Families of rows that turns and mirrors carry onto each other, the same ones carrying the whole set onto itself: the rest of each named row's family, in list order:
5 families of 3 rows:
Gibas: [-0.61  1.15 -2.43 -4.10  0.18  1.24  5.35 -2.12 -2.74 -3.66 -1.28  1.15
 -3.53 -1.91 -2.34  2.01  1.64  0.08 -0.91  3.02]
kob: [-2.63  2.03  0.07 -4.93  2.06  1.53 -1.38 -0.11  0.04  0.12 -1.54  3.47
 -1.59 -4.52  4.68  0.96 -0.93  4.40  1.72  4.05]
bipe: [ 0.44 -0.72 -1.20 -2.12  3.80  1.24  3.78  0.85  2.81  2.16 -0.72  3.25
 -4.56 -4.13 -0.78 -1.12 -0.17 -0.55  4.19 -1.69]
boga: [-2.49  0.79  0.38 -4.81  0.35  1.06 -0.90 -1.62  1.36  0.07 -1.06  3.40
 -0.41 -5.26  5.92  1.39 -0.61  3.00  1.58  1.67]
kobut: [-1.90  1.93  0.58 -3.94  0.37  2.38 -1.81 -1.19  1.38  0.33 -3.33  2.49
 -1.18 -4.35  3.91  1.20  1.62  4.47  3.07  3.30]
gov: [ 0.41 -1.40 -1.31 -2.45  4.39  0.00  2.99 -0.33  2.91  0.66 -2.95  1.36
 -3.18 -5.42 -3.35 -1.95 -0.91 -0.28  4.63 -1.00]
Dukav: [ 1.06 -2.59 -0.77 -2.38  2.69  0.10  4.10 -0.26  2.83  0.80 -1.30  3.37
 -2.60 -4.41 -0.27 -0.73 -1.08 -2.25  2.74 -2.48]
zir: [-2.37  0.50 -0.87 -4.43  3.11  2.57 -0.91 -1.01  1.67  2.09 -2.87  2.08
  0.51 -4.48  4.31  1.12  0.52  4.49  0.38  3.54]
fibek: [ 1.14  1.38 -2.32 -4.55  0.97  2.16  2.86 -0.42 -3.16 -3.56 -5.48  2.52
 -1.17 -1.16 -3.15  1.44  0.95  0.05  0.14  2.72]
Dasem: [-5.24 -0.38 -0.85 -3.32  0.73  2.24  0.46 -1.51  0.55  0.22 -1.63  2.02
 -2.10 -5.39  4.47  2.13  0.53  3.40 -0.23  4.10]
Nizav: [-0.11  1.99 -3.06 -3.22  1.95  1.12  3.80 -0.03 -2.21 -4.47 -3.97  4.69
 -2.81 -1.20 -2.36  2.45  1.01 -0.56 -0.72  2.90]
fibep: [ 0.46  1.59 -1.80 -4.75 -0.17  0.04  3.56 -1.67 -2.96 -4.88 -3.39  3.89
 -0.83 -1.99 -1.39  3.05 -0.21 -0.92 -0.54  2.16]
kar: [ 1.72 -2.19 -0.76 -2.04  3.58  1.52  2.85 -0.01  4.31  1.81 -2.88  2.84
 -3.63 -3.06 -0.81 -2.59  0.97 -0.40  2.75 -0.91]
linod: [ 0.65  1.74 -2.43 -5.67  1.21  0.68  4.33 -1.88 -1.03 -4.15 -4.85  2.66
 -2.80 -1.05 -1.93  3.19  2.56  1.33  0.57  3.82]
nik: [-0.81 -3.14 -0.04 -1.61  2.60 -0.60  3.86 -0.53  2.75  2.00 -0.19  1.33
 -4.70 -4.04 -1.38 -1.78 -2.29 -0.48  2.44  0.71]

Same family as kar: kobut, fibek
Same family as Gibas: Dasem, nik
Same family as boga: Dukav, fibep
Same family as kob: bipe, Nizav

Families of rows that turns and mirrors carry onto each other, the same ones carrying the whole set onto itself: the rest of each named row's family, in list order:
4 families of 8 rows:
Guf: [-0.24  0.23  2.22 -3.88  0.55  2.26  0.87 -1.70  1.22 -0.07  1.80  1.36
  0.45  0.31  0.20  0.99 -0.93  3.14  2.26]
bebi: [ 0.38 -1.81  1.11 -3.79  3.48 -0.27  0.78 -1.73  1.96  3.47  0.22  0.78
 -2.04 -2.81 -2.73 -0.10  1.71  3.07  4.18]
Roner: [-1.11 -3.06 -0.70  1.40 -2.97 -2.61  1.03  0.37 -1.06  0.66 -2.65  2.57
 -1.36 -5.31  1.90 -3.10 -0.13 -1.49 -0.95]
vun: [-1.87  1.02  3.86 -3.58  1.48 -0.58  0.01 -3.13 -1.18  0.87 -0.12 -1.39
 -0.36 -1.30 -0.17  0.37 -0.18  3.32  3.01]
Mepa: [-0.73 -1.90  1.02  3.72 -2.23 -1.34  0.25  1.47 -1.70 -1.68 -0.88  0.13
 -0.23 -1.85  2.22  0.42 -0.65 -3.53 -0.58]
budig: [-0.93 -0.18  3.09 -2.87  2.03  2.61  0.50 -0.56  0.43  1.96  2.61 -1.94
 -0.80 -0.98 -1.00  2.84  0.74  1.37  4.39]
gogi: [-1.15 -3.81 -0.76  3.00  0.33 -1.58  0.59  2.75 -2.02  3.39 -0.59 -0.74
 -1.74 -5.31  1.09  0.32  2.35 -3.67  2.10]
bedul: [-0.53 -2.91 -0.46  3.13 -1.28 -3.04 -0.79  1.76 -1.92  2.47  0.28 -1.16
 -2.86 -4.89 -0.24 -0.11  2.62 -3.10  1.93]
Dof: [-1.82 -0.18  3.00 -3.85  3.04 -2.29 -1.43 -1.94 -1.47  1.47 -0.90 -1.36
 -0.96 -2.32 -0.21  0.95  1.26  3.13  3.46]
navak: [-0.79  0.41  3.20 -3.36  2.65  0.15  0.38 -2.58 -0.80  1.25 -0.39 -0.84
 -0.52 -1.95 -0.31 -1.08  1.79  3.95  4.01]
lupu: [ 0.05 -4.27 -2.00  1.68 -2.34  0.64  1.78  2.92  0.62  2.02  0.36  2.07
 -1.65 -5.21  0.90 -1.31  0.68 -3.79  0.62]
Kulin: [-0.79 -3.50 -1.01  3.05 -1.15 -1.38  0.35  2.23 -0.18  2.47  0.35 -0.83
 -1.44 -6.21  1.68 -1.79  1.64 -3.71  1.08]
Nota: [-1.21 -2.83  0.44  2.39 -2.75 -0.01  0.92  1.91 -1.23 -0.47 -2.08 -0.17
 -0.32 -4.36  2.63  0.23 -1.94 -3.86  0.25]
geg: [-0.84 -1.07  1.07 -4.25  3.31  0.82  0.27  0.56  1.22  3.52  2.25  1.54
 -2.37 -1.87 -1.69  0.30  2.74  2.44  3.19]
tepe: [-0.58 -1.30  2.89 -3.78  2.95  2.40 -0.16 -1.48  1.03  2.69  2.03  0.09
 -1.38 -1.79 -1.51 -0.22  2.14  2.04  4.71]
bagif: [-0.58 -0.17  1.75 -4.17  1.66  0.49  0.67 -2.36  0.58  2.89  2.25  0.47
 -1.89 -2.28 -1.74 -0.87  2.10  3.47  3.63]
nunu: [ 0.65 -2.98 -2.03  2.69 -2.28  0.44  0.89  3.54  0.36  1.46  1.63  2.04
 -1.74 -2.31  0.56  0.25  1.18 -3.50  0.42]
burap: [-1.77 -2.81 -0.10  2.73 -2.26 -2.71  0.07  1.36 -0.89  1.95 -1.77  0.76
 -1.40 -5.22  1.39 -3.78  1.24 -2.19 -0.99]
damo: [ 0.15 -1.12  2.41 -1.98  3.47  2.86  1.33  0.26  1.78  1.50 -0.03 -1.20
 -0.88 -0.90 -1.22  3.52  0.04  0.97  4.45]
tuliz: [-0.87 -2.18 -0.62  2.67 -3.07 -2.01  0.10  1.84 -1.00  0.01 -2.03 -0.16
  0.06 -4.17  3.18 -1.53 -0.87 -2.63 -0.72]
siv: [ 0.03 -0.63  2.46 -3.07  2.23  1.50  1.89 -2.02  2.36 -0.69 -1.03  2.38
  0.19 -0.22 -0.21  0.95 -1.69  2.61  1.69]
Gati: [-0.73  0.27  3.65 -4.13  1.04  1.72 -0.11 -2.14  0.48  0.36 -0.73  0.85
  0.44  0.13  0.12 -0.20 -0.45  3.59  2.73]
zize: [-1.02 -0.20  3.12 -2.78  3.55  2.44  0.49  0.65  0.92  0.52  1.73 -0.95
 -0.11 -0.23  0.69  3.60 -0.09  0.65  3.35]
lub: [-0.60 -4.06 -1.40  2.43 -1.23  1.00  1.36  2.45  0.33  1.65  0.40  3.37
  0.20 -2.81  1.96 -0.17  0.23 -3.88 -0.47]
pir: [-0.48 -2.18 -0.58  1.98 -2.32 -4.28 -0.47 -0.96 -1.75  0.03 -0.72  2.25
 -1.69 -3.88  0.76 -2.60  1.03 -1.74 -1.08]
zut: [-1.13 -0.23  2.36 -4.51  1.92  0.14 -0.63 -1.92  1.38 -0.56  0.44  2.76
  0.49 -0.04  0.37  0.30 -1.27  2.90  0.90]
rel: [-1.17 -3.61 -1.37  1.11 -1.59 -3.78 -0.32  0.18 -1.46  2.93 -2.28  3.04
 -0.66 -5.03  0.91 -2.67  1.49 -1.35 -0.51]
fur: [-1.20 -0.77  3.77 -2.94  3.25 -1.58 -0.02 -3.73 -0.02  0.79 -2.27 -1.04
 -0.74 -2.58 -1.06  0.51 -0.28  2.80  3.05]
Zom: [-0.65 -3.91 -0.98  2.26 -2.98  0.29 -0.34  2.85  0.62  1.14 -0.01  0.84
 -0.21 -4.04  1.76 -0.91 -0.57 -4.12 -0.25]
Rubo: [-0.03 -0.83  2.60 -3.53  2.25  3.11  0.11 -1.31  1.22  0.27  1.61 -0.59
  0.40 -0.49  0.19  1.66 -0.03  1.82  4.81]
sunor: [-1.52 -3.60  0.25  2.50 -1.21 -2.21  0.84  1.66 -1.82  2.64 -1.64 -0.90
 -2.61 -7.14  0.76 -1.34  1.46 -3.44  1.59]
kezim: [-1.78 -2.70  0.54  2.83 -1.30 -2.12  0.02  0.30 -2.38 -0.81 -2.64  0.51
  1.26 -3.79  3.44  0.63 -1.31 -3.21 -0.11]

Same family as fur: bebi, Mepa, bedul, nunu, damo, siv, pir
Same family as navak: Kulin, tepe, burap, tuliz, Gati, Zom, Rubo
Same family as gogi: Dof, geg, zize, lub, zut, rel, kezim

Families of rows that turns and mirrors carry onto each other, the same ones carrying the whole set onto itself: the rest of each named row's family, in list order:
4 families of 8 rows:
Seva: [ 0.19 -0.85 -0.18  0.24 -2.08 -0.07  2.31 -2.50]
Vapa: [-0.06  1.30  0.57 -0.60 -1.80 -0.24  3.56 -0.48]
Voluz: [ 2.58 -0.09 -0.49 -1.73  4.02 -0.48 -0.70 -0.20]
duk: [ 3.59  1.10 -3.52  0.04  1.30 -3.05  0.66 -0.65]
Gim: [-1.52 -0.59 -0.70 -0.01  2.58 -5.53 -1.46  0.76]
pavem: [-2.01  1.53  3.63  1.34 -0.69 -2.18 -0.67  1.97]
zibe: [ 1.34 -2.23 -0.51  0.92  2.22 -3.18 -2.40  2.97]
keka: [ 1.98  1.02  1.08  1.76 -1.58  1.39  1.09 -1.43]
raf: [ 0.95  2.42  1.66  1.40 -1.61  0.74  2.21  1.17]
fegel: [ 4.12 -0.37 -0.11  0.42  2.85 -2.02 -2.02  2.14]
napo: [ 0.82  3.74  1.13  3.84 -1.15 -1.72  0.31  0.29]
zupar: [-0.07  1.61  2.31 -2.08 -0.53 -2.36  2.33 -1.55]
gani: [-1.76  0.92  1.64  2.37 -2.23 -0.06  1.31  2.39]
nek: [ 1.01 -2.88 -1.61 -1.23  2.07 -3.79 -0.90  1.34]
bim: [ 1.72  0.17  0.46  0.74  3.77 -0.24 -2.51  2.12]
zuluf: [ 0.53 -0.22 -2.86  3.20  0.68 -3.61 -1.81  2.68]
dob: [-0.16 -1.99 -1.59 -1.99  3.24 -1.78 -0.55 -0.49]
Gopak: [-3.12 -0.20  2.22 -1.00 -1.13 -3.48  0.93  0.12]
Numus: [ 2.96  2.72  0.89  0.46  3.60 -3.64 -1.34  0.16]
Kala: [-1.92  1.19 -0.94  1.15 -1.82 -3.90  2.33 -1.86]
mer: [ 3.79  2.24 -2.09  2.75  1.53 -2.10 -1.45  1.86]
Fozi: [-2.45 -0.45  0.02  0.27 -2.33 -1.21  2.77  0.63]
Pako: [ 0.28 -1.14 -4.20  0.29  0.57 -4.21  0.00  0.27]
Nodu: [-2.40  1.50  0.18  3.63 -1.83 -3.43  0.30  0.64]
zumep: [ 1.02  0.81 -1.07 -1.77  3.08 -5.08  0.09 -1.24]
gofo: [ 0.41  1.27  0.84  1.95  2.90 -4.24 -2.87  2.12]
Todi: [ 1.29  3.53  0.10  1.18 -1.29 -2.36  2.51 -2.18]
gonet: [-1.20 -2.23 -0.70  0.23  3.24 -1.67 -2.32  1.98]
fop: [ 1.15  3.38  3.86  0.14 -0.12 -1.15  0.56  0.40]
kegiv: [-2.09 -1.88  0.03  1.98 -2.36 -0.47  0.62 -0.53]
Bolu: [ 3.80 -1.09 -1.10 -1.91  2.68 -2.75 -0.27  0.35]
zot: [-0.26 -0.02  1.42  3.62 -1.94  0.85 -0.28  0.48]

Same family as nek: Vapa, zibe, raf, fegel, gani, Fozi, Bolu
Same family as pavem: duk, zupar, zuluf, Gopak, mer, Pako, fop
Same family as Gim: napo, Numus, Kala, Nodu, zumep, gofo, Todi

